Questions about the row below.
1) Which number is the entry just right of 0.073?
2) Which number is the largest entry?
3) Which number is the entry just right of the smallest entry?
4) Which number is the entry just right of -0.048?
5) Which number is the entry just left of 0.040?
-0.021	-0.068	0.073	-0.053	-0.048	-0.078	0.042	-0.085	-0.051	-0.125	-0.119	-0.031	-0.084	-0.061	0.040	0.140
1) -0.053
2) 0.140
3) -0.119
4) -0.078
5) -0.061

-451,283,541,405,566,-100
-490,-94,24,-631,-142,-307
-22,-34,-29,-124,-44,21
-240,242,443,372,357,-72
-365,-72,2,-550,-129,-171
-177,-36,-11,-337,-104,-22
-94,-44,-37,-254,-99,20
-653,-134,19,-739,-108,-434
-270,-52,-19,-449,-132,-86
-59,171,252,264,184,-59
-38,134,228,219,143,-59
-535,-110,19,-678,-108,-346
-53,-23,-52,-169,-58,11
Counting starts at 0.
The entry at row 0, column 0 -> -451
Report the entry just left of the largest entry.
Answer: 405
The bottom-left entry: -53
The entry at row 2, column 0: -22
Report the bottom-right entry.
Answer: 11
The entry at row 1, column 2 is 24
The entry just left of -19: -52
Report the entry in row 0 and column 1.
Answer: 283
Report the entry in the top-right corner.
Answer: -100
The top entry of the column that holds the largest entry is 566
Report the bottom entry of the column that holds the largest entry.
Answer: -58
Report the entry just right of the smallest entry.
Answer: -108
Report the entry just left of the smallest entry.
Answer: 19
The entry just left of -142: -631
The entry at row 1, column 0 is -490
Report the entry at row 0, column 2.
Answer: 541
The entry directly above -34 is -94
The entry in row 2 and column 1: -34
Report the entry directly below -739.
Answer: -449
The smallest entry is -739
Report the entry directly below -270.
Answer: -59
Report the entry directly above -53.
Answer: -535
Report the entry directly above the smallest entry.
Answer: -254
The entry just left of -254 is -37

Questions about the table below.
1) Report the smallest entry in the last column.
2) Report the entry directly above 119.
3) Report the first entry in reading order.
4) Report the first entry on the diagonal from the top-right corner.
5) Report the second-last entry, reading row by row.
6) Report the fourth entry in reading order.
7) Report the entry just right of 670.
8) Report the smallest entry in the first row.
-51,-262,-17,158,-274,2,-64,29,209
41,-240,7,-300,536,-218,-29,56,121
112,144,543,26,43,196,14,-5,137
48,-297,-52,56,-13,-305,31,-114,125
-570,367,257,406,-126,349,44,122,225
119,-170,-64,131,-283,-132,-89,60,-121
176,-3,-575,-107,-184,-171,-361,327,100
96,-104,497,223,383,-160,146,162,97
670,-412,-434,36,296,-137,-191,78,141
1) -121
2) -570
3) -51
4) 209
5) 78
6) 158
7) -412
8) -274

Read these off the matrix that follows.
1) Report the second entry on the diagonal from the top-right corner.
2) Report the last entry, reading row by row.
3) Report the 3rd entry, reading row by row.
4) Report the smallest entry in the first column.
5) Report the third entry on the main diagonal.
6) Report the top-left entry.
7) Report the entry directly above 591.
8) Report the entry directly above the smallest entry.
[[402 281 450 297 267 364 443 336 687]
 [345  30 794 253 624 387 450 660 727]
 [529 510 713 463 827 702 649 827 609]
 [677 582 381 669 531 645 591 287 214]]
1) 660
2) 214
3) 450
4) 345
5) 713
6) 402
7) 649
8) 281

Questions about the grid below.
1) Give the last entry, reading row by row.
2) Give the third entry, reading row by row.
3) Give the second smallest entry.
4) Give the largest entry in the last row.
5) Give the top entry of the column that holds the largest entry.
6) Give the second entry on the main diagonal.
7) Give the top-right entry.
8) Give the entry just left of -220.
-69,-68,-76,-823,-5,636,757,10
-591,-262,-304,-509,-450,426,177,-269
194,-196,-129,-792,254,377,782,-72
-397,140,85,-306,-398,546,171,146
240,91,242,528,81,-464,-465,182
-452,109,50,-292,-441,531,126,107
-173,87,170,617,-291,-360,-712,109
-469,5,37,513,-519,-220,-740,-15
307,-402,-206,-19,318,-500,-36,-271
-205,208,239,351,-318,-15,-411,227
204,280,348,57,55,114,67,370
-302,19,91,635,-389,-381,-800,23
-360,-561,-470,-88,-222,-298,-266,-531
-137,-482,-320,360,-94,-691,-617,-429
1) -429
2) -76
3) -800
4) 360
5) 757
6) -262
7) 10
8) -519
